128 stands for zero in the data rows.
In the table below, every row is followed by its label. The labels come from one hidden rule.
[ 46  86 173 177 148 132  86 126 220 155 173  82  33 183   0 145  81  90
 161 255 127 132 117 137 130 114 156 182 102 215 140  86 198 249 151 245
 149 255 203  82  44  25 201   0 152 114 196  61] 2
[129  42 115 247 173 178  96  68 184 166 220 118 114 169  76 155 199 103
 143 211 102 180   0 160  89 205 184 102 251 230 100  93 245   2  73 146
  23 137 202 134  88 126 128  71 145 161 151 136] 1
[113 247 118 159 102  89 151 161  71 115 100 165 182 123  84  63  16 217
 127   0 190 109 236 135  92  74  89 138  57   0 206 121 110 108 146  69
 207  72   0 128 196 118 147 203 121  46 110  99] 2
[150 155 143  84 150 139 150 144  90 119 174 110 143  91 131 114 118 117
 135 143 120 112  62 122 100  22  98 103 165 185 114  39 146 110 194 132
  84  77 101 128 139 110 225 132 149 109 169 116] 2
[105 130 130 143 121 158 125 104  59 123 183 108 136 144 113 151 185  94
 131 215 154 128   9 139 117 245 139 119 215 167 143  83  87  90 114 153
 144 170 221 144 123 110 182 180 133 232 148 182] 1
[127 163 138  29 115  86 130  98 115  94  66 124 125 120 125  83 181 153
 146 164 157 125 108 130 151 141 120 153  83   0 143 126 112 144 232 107
 181  36 158 114 105  90 161  66 111 122 123  57] 3
[186  90 155 175 129 116 114 114 122 150 170  99 155 120  65 165 179 123
  96 146 131 131  45 121 155 223 155 142 139 170 135 137 182  55  98 178
 127 155 127 116 123 149  97 101 149 109 150 161] 1
[141 152 105 232 143 167 100  94 103 174 171 116  76 112  95 155 196 103
 135 153 132 161  99 141 106 255 134 129 140 119 117  96 176  17  66 131
  62 110 132 138  24 138 145 107 137 217 154 222] 1
[136 205 116 163 103  59 159 169  89  72 118 127 168 139 202  94 165 170
 121  48 178 136 255 110 134   0  98 142  90  77 140 142 132 106 170 119
 195  25 139 125 151 130 154 190 125 103  69 134] 3
[112 129 137 114  94 106 121 127 185 145 170 149 115 167 151 146  19 117
 146 185 130 111  47 108 132 255 130 152 150 158 151 147  91 215 166 188
 119 196 168 115   0  35 199 128 101  67 116 130] 1
[129 210 152 145 148 113 139 102  75  88 137 110 103 107 146 117 130 166
 116 103 131 118  41 109  74 255 142  56 162  96  95  79 145  59 109 113
 115  59 121 100 148 162  88 165 132 169 123 213] 2
[168 177 104 166 116 104 175 147 114 101 121 125 121 113 225 108 193 172
 105  71 166 138 165 139 112 185  90 148 132  47 137  97  97  54 156 138
 176   0  24 157 210 144  25 134 104 110  88 165] 3
[115 140  93 143 124 121 127  99 134 130 137 113 133 113  70 125 219 110
 117 118 100 123 106 119 117   0 119 112 153 105  73 160 135 113  74 143
 146 149 255 135 120 167 133 132 145 212 128 109] 2
[187 189 112  80  68  79 160 157  86  87  18 158 230  89  84 125 137 146
 126  61 162 102 253  79  73  17 119 119  59  26 165 221  80 115 161 120
 149   0  17 152 231  71  76 197 104  82 106 167] 1
[ 87 158 106 161 132 107 114 127 108 123 126 152 118 116  31 109  84 164
 154 213 153 110 171 105 148   0 116 164 115 146 167 116  59 190 153  40
 211 184 105 100 154  69 137 161  90  36 136  83] 3
[201 108 141 240 144 122 133  74  78 128 132 125 166 101 203 100 139 111
  98  69 117 176  97 102 122 191 143  96 141  80  95  74 175 110  92  64
 115  98   0 136 172 156  66 170 130 149  71 162] 2
[130  72 131 110 149 131  89 101 121 145 186 111  67 127  96 134  98  74
 139  58  85  92  51 123  78  15 144 132 160 255 158 126 122 150 177 222
 143 195 214 100  13 105 173  80 138 125 127  74] 2
[160   0  76 148 102 170 156 132  19 125 162 141 177  80  85 139 149 131
  88 137 107 162 205 118  77 132 116 115 108  56  78  71 148   1 134 122
 154  40  32 164 125 157  18 102 133 195 132 176] 1
[181 144  89 197 107 134 160 134  28  75 112 199 250  28 255 130 220 103
  67   0 106 169 106 126  72 206 146  92 152  47  33  97 126   0  72  56
 158   0   0 152 255 203  42 190  95 100  71 174] 1
[137 190 148 108 165  99 144 117 119 133 124 133 135 147 132 145 107 140
 120 151 131 105 255 150 131 109  95 103 103  53 117 132 162 147 121 173
 120 157 255 113 194 187  90 157 149 135 123 118] 2
[140 255 122  67 133  89 114 170 107  92  57 152  68 154 167  94 134 173
 136 117 154 103 169 136 130  43  86 157 158  64 139 125 102 169  92  95
 181   0  42 126 102 144  60 172 106  92  76 125] 3
[166  92  90 158 145 115 152 106 103 139 118 107 136 123  15 156 171  75
 109 102 109 150  22 136 137 255 132 104 161 100 120 131 144 116  79 103
 132 102 147 100 140 134  90 133 131 135 123 128] 1
[187 178 105 255 129 105 132 133  86 158 111 125 233  55 136 143 255  78
 109  94 101 150 116 146 111 234 147  81 182 133  55  64 152  14  77 126
 118 134  45 146 160 189 104 126 143 147 109 188] 2
[127 121 155 117 141 135 130 152 121 141 130 143 144 131 113 136 122 123
 113  74 128 175 149 139 147  93 160 126 147  72 124  74 140 191 133 116
 145 137 205 127 121 105 144 125 157 122 133 100] 2
[119  84 148  81 124 129 137 117 117 125 140 104 178 153 145 116  96  96
 148 255 125 110  94 152 145 103 150 157 119  99 205 146 136 126  59 154
 124 116 195 112 102 129 122 132 119 121 143 148] 3
[128   0 116 175 145 138 140  47 134 151 111 128 130  66 182 135 196  84
 101 176 112 146   8 131  92 255 174  63 176 222 170  56 199  66  62 250
 151 176 102 139  35 157 124  47 180 137 100 180] 2
[117  52 158   0 158 138 116 181 163 126 159 117  55 200  52 101  69 173
 110 153 120  98 186 128 164  81 107 149  81 146 210 126  58 255 199 107
 195  55 209 113  67 104 155 106 100  51 129 161] 3
[117  51 163 100 137 136 134  92 179 152 120 110   0 136 166 147 100 114
 146 112 131 115  57 131 139  68 110 176 157 148 100  95 100 137  95 129
  98 181  75 115 155 142 141  60 129 212 179 140] 1
[143 136 123  88  89 121 164 122  77 104  84 140 175 116 163  73  85 158
 151 149 134 113 188 105 117  86  99 134 115  51 109 103  82 220 139  48
 155 114  96 125 163 198 139 214  81 134  94 167] 3
[152 217 143 118 114 162 153 186 151 134  85 132 138  92 147 111  86 111
 101  19 167 135 179 116 110  70 143 111 114  64 123 186  95 106 130  32
 177 101   0 123 194 112  79 168 103  73  97 169] 3
[149  46 142 163 145 143 111 108 171 141 138 132 112 117  85 137 211 113
 106 163 103 142  82 130  68 196 161 127  99  82 106  99 119 168  78 148
 155 189  41 140 115 171 190 150 148 170 133 132] 2
[ 85 158 114 158 142 141 129  99  66 132 153 120 213 106  84 118 159 105
 132 168 100 127  76 150 107 206 117 147 141 112  70 145 170  81 123 115
 209 216  77 139 119 157 107 119 127 119 110 157] 2
[130  33 120 221 136 137 142 179 181 134 122 121 143 187 117 163 131 104
 168 148 108 114 130 144 138 157 163 133  90 154 118  96  97 123 153 151
 154  41 109 112 199 124 179 130 149  96 157 119] 1
[114 156 102 113 131 109 121 110 158 160 173 140  22  94 133 157 182 131
 104 200 139 113 140 161 143 172 114 133 122 137 173 151 100 158 191 136
 125 111 124  98 140  85  90 113 143 175 157 128] 1
[151  54 121  44 160 119 112 101 165 113 122 135   4 156 191 171 147 137
 140 131 116 148 118 144 104 127 140 138 196 212 120 133 188 206  98 171
 122  61 230 122  83 116 131 144 129 143 120 120] 1
[112  85 118 253 151 170  97  79  98 115 143 128 100  53 178 131 180  86
 135 248 108 190  89 160 115 103 179 121  82 166 149 143 109 112  90 162
  67 183 158 121  75 128 161 120 117 232 144 211] 1
[ 85 209 123 137 111  88 138 163 153 125 134 133 137 178 131 107  20 160
 139 104 142 107 255  90 180  20 105 143 108 147 198 186 102 255 161  96
 126  49 197 109  77 101 119 188  84  58 142  34] 3
[136 203 112  90 127 116 129 152 141 121  95 134 136 135  98 117  11 138
 132  99 140  96 151 119 191  28  61 174  68 100 138 141  97 178 112  77
 163 175 132 106 107  77 155 147 113 109 123 111] 3
[154 179 119  96 126 135 112 159 161 137  92 147 110 187 156  91  82 143
 133 156 124  91 125 111 158  78 105  98  69 137 157  81 117 175 165 167
 140 147 143 137  80  95  90 103 116 111 148  95] 3
[ 89  70 169  86 127 137  86  94 178 168 195  96  62 178  68 148  79 120
 170 209  97 113 176 110 131 158 141 139 143 148 166 113 169 220 151 223
  97 255 255 107  38  95 166 153 139  62 187  65] 1
[163 211  92 229 113 126 160 119  23 162 149 139 212  77 213 114 255 118
 131  82 119 151  84  99 107 177 152  87 189 104  67 119 129  68 122 127
 115  14   0 171 246 187  61 123 113 159  71 174] 1
[112  93 147 231 160 147  97 104  68 163 150  83  52 129 120 171 249  95
 119 178  70 161   0 148  72 255 160 107 114 255 135  99 180 130  53 176
  64 211 255 124 111  56 164   1 168 236 150 103] 2
[128  80 171  33 132 125 119 102 143 115 153  80  88 138  79 146 143 157
 158 159 104 142  29 126 191 210 160 130 146 140 158 102 119 235 150 125
 101 255 129 104  33  96 149  86 138 149 130  62] 3
[147 117 122 157 130 142 104 128 101 135 137 104 155 119 128 130 146 115
 138  87 159 153 193  97 155 119 129 130  95 101 121 118 161 247  99 129
 113  91  69 148 183 151  90 128 130  58 113 114] 3
[141 117 167 122 115 139 127 158 159  91 100 136 129 135 148 123  21 147
 150 189 137 111 124 104 137  97  99 180  61 100 197 236 116 214 140  75
 170 115 223 137  92  89 197 172 130  67 138  36] 3
[152 171  92 193  95 135 124 156  88  91 129 173 158 149 242  99 152 151
  97   0 163 133 179 128 123  64 114 106 118  86 101 145 157  70 155  85
 188 102  76 148 226 154 155 177 105 143 107 195] 3
[146  82 106 185 164 134 112  71 121 106 125 120 151 158  88 164 134 152
 149 221 118 124  86 136 168  68 133 121 133 152 186  75 132 104 130 153
  56 156 132 108  92 111 211  48 140 174 135  72] 1
[ 69  64 175   0 111 119 109 126 190 136 132 153 178 168  17 139 115 139
 163 133 123 101 110 138 155   0 114 161 115 172 179 176 158 255 119 203
 144 191 215  81 175  17 135 116 123 141 184  97] 3
[130 220  97 119 147 122 126  75 132 109 140 152 223 136 216 122 211 144
 108 123 158 137 155 116  95 155 132 134  83 142  90  97 127 142  90 152
 158 129 215 180 154 165  98 125 113  86 104 155] 1
[180 113 119 209 128 128 139 111  62 132 126 153 136  76 205 164 231  91
 101  98 149 138  92 138 110 117 118  68 123 109  55  76 155   0  81 115
  88  57 204 143 132 145  84  96 129 141  96 199] 1
[162 158 123 116 127  78 149 179  86 115  50 171 161 179 170  97  58 183
 116  42 173  71 244 107 170  14 101 146  53  40 138 224  69 120 196 107
 167 165 172 122  98 100 146 205  99  72 133  78] 3
[132 164  56 146 119 136 133  93 108 130  88 138 224 151 222 128  62 149
 101  88 121 122 165 126  94 141  87 144 142 119  86 183 171 103 155  64
 186 203   0 128 181 122  36 135 131 132 121 138] 2
[112 148  95 254 137 170 142  67  88 133  83 148 150  89 106 117 230 101
 107  83 136 110  84 114  90 237 164 114 214 247 129  86 197   0  86 171
  10  42  94 153 146 205 107  73 188 248  64 167] 2
[133 249 151 138  97  77 143 173 116 110 113 153 174 123  89  84  92 173
 164  16 165  80 204 103 195   0  76 147  83  67 185 236  80 255 206  57
 188  76 190 137  86 113 153 174  82  44 127  52] 3
[108 107 142 115 156 137 162 124 140 181 159 117  53 138 103 149  93  96
 145 243  98 137 139 126 120 167 110 116 124 164 106 109 155 240 109 173
  88 146 174  96 128 124 128 126 133  97 160 149] 1
[173 163   2 255 103 124 175 127  34  94  51 163 255   0 255 124 242  99
  70  35 169 129 181  98 109 162 181  39 151  70   4 112 150   0  60 117
 168   0   0 163 255 221  13 178 118 182  81 241] 1
[140 111 137  89 145 108 149 158 133 137 127 145 150 136 155 106 127 111
 140 121 106 149 226 115 174 119 136 111  75 142  94 110 128 135  97 106
 149 138   0 130 138 117 120 156 118 175 131 154] 3
Here are more rows. What is the label of each one?
[ 79  82 147  63 187 130 123 145 103 133 188 123  57 129 130 165  30 112
 150 163  93 130  35 176 118 149 144 166 122 244 216  50 123 217 119 219
 128 255 212  95  40 145 130 101 103  65 158  40] >> 1
[145 209 133 101 100 122 136 141 163 109 149 139 201 122 150 132 135 116
  98 155  96 137 130 125  97  86 116  98 170  99 108 106 130   9 124 101
  98  94  18 149  74 174  46 130 118 136  56 166] >> 1
[100  10 175 149 157 143 123 139 182 145 155 102 105 100  80 132 156 113
 163 136 108 142  15 150 174 117 126 153 105  74 181 123 115 205 161 199
 115 177 254 135 131  68 131 160 127 152  93 143] >> 3
[116  33 161  22 156 112 119 118 146 155 123 119  26 172  43 127  71 129
 140 214 106 116 181  99 146 125 139 147 138  74 140 125 132 143 147 153
  75 133  97  98 109  63 194 118 133 116 141  49] >> 3
[ 65  21 166  33 133 121 101 179 142 108 130  98  66 166  43 132  42 159
 162  47 137 112 107 138 158  82  95 155 105 149 139 192 189 214 102 108
 128 218 188 103 104 105 207 109 128 138 159 143] >> 3
[ 80 229 120 117 130 138 109 107 123 140 137 140 170 114 143 132  20 151
 117  93 117 178  97 101 152 112 138 116 152 144 145  93 102   0  93 167
 134  99 154 113 169 129 142 105 151 138 130 158] >> 2
[151  91 123 200 130 131 132 144 109 129 161 138 114 114  51 105  79 130
 144 175 142 153  78 127 164 153 113 137 151 175 101 197 112   0  64 212
  89 102 157 128 103 164 138 100 110 127 128 128] >> 3
[137  47 139 126  97 132 143 126 112 139 125 163 154 106 130 126 202 151
  99 120 138 128 104  97 103 219 132  98 158 143  96 150 124  38 144  77
 168 155 177 135 193 132  39 173 137 147  84 110] >> 2
[118  81 112 181 131 144 110  83 115 137 116 116  96 166 161 164 226 108
 120 114 147 135 119 163 120 144 157 139 143 141  91 101 126  93 120 153
  50 186 127 133 118 123 130 149 147 150 142 117] >> 1
[148 164 126  75 120 122 125 121 133  93 115 148 171 149 137 105  43 125
 109  51 156  96 239 132 179  94  86 187 112 100 179 172  95 132 183 184
 106 167 120 105 133  74 132 133  88  77 127 122] >> 3
[138  15 129 255 108 126 121  61 140 124  78 120 106  94 215 122 215 132
 113 117 112 169  71 163  75 189 110  88 183  67  99 195 103   1 128  84
 106 106 144 150 210 222 102  85 131  89 149 187] >> 2
[100 107 157   0 112  87 114 175 149 143 121 123  55 172 115 119   0 165
 174  86 181  76 207 159 206  46 129 162 106 195 159 197  95 249 166 147
 170 129  96 112  87  86 252 107  65  49 148  61] >> 3
[ 42  23 165 139 151 150 100 110 187 147 176 112   0 236  93 165 138  78
 129 246 118 138   1 158 141 199 144 100 121  92 151 141 134 181  83 230
 120 255 218 101  29  89 203  73 158 210 118  30] >> 1
[ 93  90 145   0 116 114 115 155 165 114 142 155 141 175  65 116   0 154
 210 122 162  92 255 124 189  46  70 166  44  90 114 176  65 230 160 138
 114 125 255 135 109  63 163 114 115   0 144  46] >> 3
[121   0 151 211 143 100 129 118 157 148 166 158 219 111 141 133 200 100
 115 124 123 134  78 152 122 255 112 126 171 172  84 109  93 156 146  96
 137 104  94 125 120 156  65  41 174 221 123 157] >> 2
[140 119 120 140 139 155 149 139 117 129 117 120 164 133  77 116 181 133
 119 124 145  88 196 104 117 117 110 127  86  24 192 143  99 198 137  88
 151 115 207 135 169 145 124 138  87  78 113  91] >> 3
[171 179  89  76 135 113 154 146  88 142  36 135 150 110 150  75 195 148
 126  26 154 147 183 110 124 155 125 100  86  54  96 197 111  91 154 103
 162  71  29 177 127 174 156 183 100 106 116 129] >> 3
[127 191 126 123 134 147 158 119 121 151  89 138 123 167  76 148  27 121
 140 188 106 152  42 158 135  85 163 130 138 190 134 146 113 149 128 168
 126 195 247 129 145 152 143  78 172 107 104 205] >> 2
[121 190 142  84 127  92 155 129 136  91 126 131 148 133  35 119  42 163
 125  42 128 126 242 113 166  17  85 148  64 110 183 191  87 255 189  89
 153 134 118 129  71 123 127 184 129  73 140  90] >> 3
[127 125  97 129 115 149 121 187 131 120 143 144 127 177 159 139  95 165
 139 131 141  78 161 128 121 183 133 135  83  50 150 184 100 149 170 107
 145  80 137  96 146 142 163 168 117  41 145 152] >> 1
[150 208  93 184  95 130 155 143  64  82  80 147 112 117 195 118 101 151
 129   0 146 134 230  72 142 116  96 111  96  88 100 153  93 255 173  60
 166 133 142 142 175 160  95 191  98 118 128 146] >> 3
[199 255  49 144 106 101 181 153 102  99 103 160 177  87 201 131 171 173
 118  47 148 107 130  84 148  97 125 131  53  37 112 182  77  18 102  76
 188  40   0 188 245 193 101 162 120 130  86 156] >> 3
[126 166  98   3 135 174 154 150 169 134 137 124 134 127  97 119 170 124
 141 114 137 151 173 156  94 178 143 157 134 114 138 111 134 160 115 111
  94 224 255  96 114  96 169 128 130 185 147 117] >> 2
[129  64 131 242 135 183 111 103 101 178 132 122 165 155 175 173 197 102
  92 175  75 153  24 151 119 255 169 104 161 190  63   0 184  17  73 161
  60 132 255 134 167 133  97 101 149 194 119 129] >> 1
[ 78 111  55 195 145 103 134 193 140 123 122 125 186  60 171 145  79 127
 118  68 125 116 104 124 114 153 104 103 136   0 102 101 121 209 155 149
 103 167 181 171 255 132 166 106 109 204 100 168] >> 1
[124 220 113 255 111 136 148 125  84 118 160 136 190 128 129 110 148 137
  99 152 119 134  82 104 107 187 139 112 121  80  56 164 123  71  96 212
 118 119 123 121 122 127  73 151 145 143 107 104] >> 2
[135 174 143 212 119 129  90 146 129 147 136 182  94 116 159  79 119 137
 138 135 116 115 230 134 132  57 153 111 130  78 145 100 129 110 134 133
 209 198  65 126 179 169  34 169 111 124 127 142] >> 3
[ 94 107 187   0 133 111  90 155 148 104 152  93  89 221   2 120   0 128
 190 145 135 113 186 159 161 149 101 144  55 255 228 216 104 255 175 126
 114 210 255 123 106  45 185  90 104 148 175  58] >> 3
Which column or columns does the hidden rule look at? Columns are counted from 0, in order:
15 24 44
